(in the rows, 128 means zero)
One turn or mirror swaps these rows in pairs. Which row does each one swap with?
The rows were stretched afterwards, more along some directions than others.
Q_492: [129 150 156 108 129  99 122 102 133 127 143 125 118 104 103 123]
Q_21: [143 165 141 112 135  89 125 130  63 122 161 158 135 156  91 128]
Q_681: [128 146 123 100 120  90 148 135  79 131 123 159 158 165 107 155]
Q_615: [121 129 128 107 161 119 130 144 133 131 118 113 129 136  98 154]
Q_591: [131 153 116 109 126 131 120 100 131 153 107 122 119 148 102 145]
Q_957: [112 142 132  96 179  93 129 131 127 134 153 130 161 141  72 163]
Q_770: [119 146 130 122 126  90 116 132 110 148 143 133 153 128  87 161]
Q_713: [149 161 109 107 141  88 153 142 122 110 171 150 137 155  88 145]
Q_832: [159 175 132 108 137 100 129 121  90 121 149 151 120 131  95 132]
Q_789: [124 168 116 122 149 117 119 166 107 146 129 156 150 153  83 152]
Q_821: [125 163 142 110 115 110  98 100 119 121 168 126 109 113  98 137]
Q_61: [126 154 124 114 155 110 128 153  84 147 133 147 155 150  99 169]
Q_560: [154 152 123  64 106  85 149 107 120 127 119 132 135 134 113 163]
Q_552: [123 139 116 129 133 113 125 118 135 142 118 130 151 116  99 146]
Q_51: [158 144 109 124 134  89 143 120  92 120 126 144 130 159 121 150]
Q_163: [117 149 125 133 135 107 123 125 126 148 118 132 148 120  94 145]
Q_513: [113 143 121 134 138 105 120 114 114 156 139 134 153 125  88 149]
Q_412: [146 141 124 115 174  67 147 139  97 111 166 132 167 137  95 172]
Q_438: [147 176 135 105 120  91 112 124  73 116 166 152 116 143 105 140]
Q_401: [130 139 114 127 149 125 123 125 143 120 141 122 123 142 103 153]
Q_16: [126 153 113  95  94 122 118 137 119 135 141 153 154 151  93 162]
Q_253: [131 160 146 113 101 107 115  91 118 128 154 123 125 117 108 123]
Q_718: [145 173 145 102 144  97 121 126  94 120 168 136 133 141 100 136]
Q_885: [134 139 147  85 144  83 126 165 123 131 162 126 152 143  95 148]
Q_187: [128 164 123 111 133 101 118 173  83 142 149 159 156 161  86 168]
Q_354: [120 162 128 102 108 100 113  87  84 117 142 140 134 139  96 149]
Q_712: [138 137 138 102  75  86 137 151 100 132 141 146 145 152 121 128]
Q_706: [128 153 129  69 152  94 124 104 124 129 126 117 127 126 110 166]
Q_432: [122 126 131 113 137  91 143 117 112 125 140 114 143 150 106 145]
Q_861: [135 166 135 116 117 128 115 106 129 125 148 134 111 111  92 127]
Q_886: [145 156 135  98 109  91 122 128  98 134 114 120 124 129 115 150]
Q_331: [144 144 108 119 115  97 144 145  83 137 113 159 134 171 105 130]
Q_83: [138 146 126  81 136  90 141 143  82 132 128 140 148 181 104 156]
Q_132: [149 145 116 152 168  93 158 119  91 121 132 124 126 157 119 139]
Q_503: [131 171 116 127 114 117 111 159 114 130 157 145 122 155  84 128]
Q_906: [117 149 156  99 131 120 107 109 115 127 149 120 125 120  92 140]
Q_153: [141 175 139 104 128 107 121 144 102 127 157 167 122 150  92 119]
Q_60: [146 168 142 112 154  98 121 128 104 112 173 140 136 134  97 131]
Q_327: [130 157 144 112 102 118 112  96 127 123 148 129 126 113 110 123]
Q_689: [127 160 106 125 117  98 137 118 105 118 154 153 124 154 109 129]
Q_195: [122 171 132  97 176 100 112 125  86 104 172 137 140 150  76 166]
Q_307: [133 156 109 125 157 118 129 165 109 131 135 153 155 150  93 154]

Q_195 pairs with Q_354
Q_681 pairs with Q_957
Q_560 pairs with Q_713

One turn or mirror swaps these rows in pairs. Which row does each one swap with?
The rows were stretched afterwards, more along some directions than others.
Q_643: [ 91 147 109 170 127 125 105 142  99 150 180 107 146 164 167 141 117 121
 126 127 142]
Q_117: [ 67 168 132 106 118 118 133 141 141 170 185 155 140 148 112 150 164 116
 126 131 189]
Q_477: [ 59 156 112 142 102 140  98 114 147 189 188  99 102  97 168 136 178 167
 148 135 115]
Q_779: [ 63 167 159 108  96 119  97 122 137 149 208 148 142 136 127 117 179 140
 140 140 160]
Q_952: [ 71 138 161 102 123 143 130 143 169 178 168 111  85 123 140 152 168 160
 142 124 148]
Q_218: [ 66 160 112 148 139 186 138 146 132 157 180 132 112 104 151 146 157 124
 145 169 152]
Q_884: [ 41 158 125 113  97 114 110 115 177 182 166 101 111 112 146 163 170 172
 142 133 138]
Q_679: [ 99 140 102 127 145 114 137 141 137 159 161 118 144 132 123 143 124 129
 131 105 123]
Q_129: [ 67 140 115 148 138 145 115 107 120 110 187 120 179 125 127 136 153 118
 137 127 135]
Q_583: [ 76 164 138 121  95  98  94 120 145 145 196 142 159 162 121 120 165 124
 120 125 147]
Q_644: [ 76 127 127 127  98 109  91 100 158 139 201 121 153 107 106 118 163 132
 149 140 115]
Q_974: [ 88 127 115 127 126 122 119 147 152 192 168 127 147 126 135 118 142 120
 134 115 129]
Q_257: [ 75 155 164 105 126 109 101 119 140 150 171 137 147 184 105 123 168 141
 148 151 140]
Q_755: [ 75 157 137 138 152 154 117 133 166 177 169 106 118 148 149 155 157 125
 146 134 127]
Q_351: [103 136 147 138 136 164 108 151 154 157 171 148 145 148 127 129 174 127
 140 144 161]
Q_292: [ 99 140 107 138  89 118 107 103 116 151 184 127 142 115 161 145 151 157
 126 147 165]
Q_653: [ 75 134 132 132 155 141  98 130 150 168 163 116 106 147 151 150 125 150
 123 129 142]
Q_534: [ 65 171 149  89 132 151 122 131 137 154 174 151 151  94 116 124 164 139
 148 120 143]
Q_312: [ 83 121 108 126 142 121 118 104 125 169 161 113 137 142 140 158 135 159
 134 160 145]
Q_108: [ 81 118 137 140 104 120 117 160 134 166 189 110 130 129 140 140 157 118
 130 140 166]
Q_410: [ 83 147 115 142 140 143 119 131  99 145 174 121 159 129 149 142 143 131
 130 121 153]
Q_797: [ 94 132 126 129  82 111  95 101 127 170 196 130 147 118 136 150 150 145
 134 144 171]
Q_408: [ 62 165 146 136 115 142 107 125 124 136 190 130 111 162 146 138 179 150
 129 159 155]
Q_272: [ 80 137 134 130 153 136 122 117 146 145 172 132 130 141 109 117 162 144
 148 142 113]
Q_895: [ 77 126 142 141 124 141 133 146 117 160 174  98 117 112 136 135 177 150
 162 147 134]
Q_914: [ 93 107  99 154 147 133 130 107 119 169 162 122 118 146 156 148 145 161
 135 170 160]
Q_232: [115 155 145 133 122 166 129 159 146 158 168 144 150 138 131 123 153 102
 136 129 149]
Q_69: [ 77 168 109 115 127 113 116 101 139 167 173 114 110 130 138 155 135 160
 139 122 120]
Q_261: [ 98 159 158 139 114 155  99 156 118 141 189 146 166 170 140 124 177 119
 136 150 164]
Q_246: [ 89 105 108 179 134 153 101 128 124 126 196 114 166 122 140 124 160 121
 145 148 120]
Q_494: [ 67 173 154 107 131 125 121 145 156 182 181 132  98 157 132 135 158 129
 133 119 150]
Q_743: [ 53 154 107 127 149 138 127 132 146 183 183 136  93 147 158 156 130 137
 119 153 175]
Q_255: [ 68 164  94 140 125 120 116 116 122 172 181 105 107 126 172 144 132 162
 137 124 122]
Q_436: [ 88 112 107 174 138 131 106 127 127 153 186  98 108 154 158 125 149 142
 130 149 112]
Q_625: [ 55 149 100 117 134 100 118 109 161 177 172 128 108 172 135 174 123 134
 110 144 168]
Q_920: [ 81 105 131 158 124 120  78  93 133 153 194 126 148 155 119 146 148 137
 148 165 161]
Q_457: [ 94 177 110 116 115 125 150 162 135 183 135 135 116 148 132 147 153 141
 131 140 135]
Q_728: [105 139 115 144 126 174 141 163 140 179 161 132 127 102 147 139 146 117
 134 134 153]
Q_757: [ 93 160 120 125  97 123  84 111 142 154 175 113 155 124 144 144 154 155
 145 152 120]
Q_326: [ 96 128 111 161 115 129  86 117 131 130 191 112 178 120 142 124 168 139
 142 115 119]
Q_732: [ 59 146 119 152 113 127 100 110 180 134 177  96 141 132 143 180 133 118
 124 111 133]
Q_10: [ 49 109 113 128 122 104 113 118 154 178 194  82 110 122 158 147 167 153
 132 124 132]
Q_973: [ 42 148 100 129 140 116 130 120 167 155 167  95 103 125 139 152 141 143
 129 118 106]
Q_665: [ 87 118 140 126 140 115  89 122 154 196 193 111 117 116 140 131 141 150
 146 118 137]
Q_139: [ 74 116 114 139 144 117 118 125 147 162 174 110 127 143 137 119 148 146
 143 146 108]
Q_441: [ 81 128 110 137 146 107 111 122 107 149 193 146 148 141 112 138 132 115
 124 133 166]

Q_732 pairs with Q_755
Q_410 pairs with Q_728
Q_441 pairs with Q_457
Q_139 pairs with Q_779
Q_920 pairs with Q_757

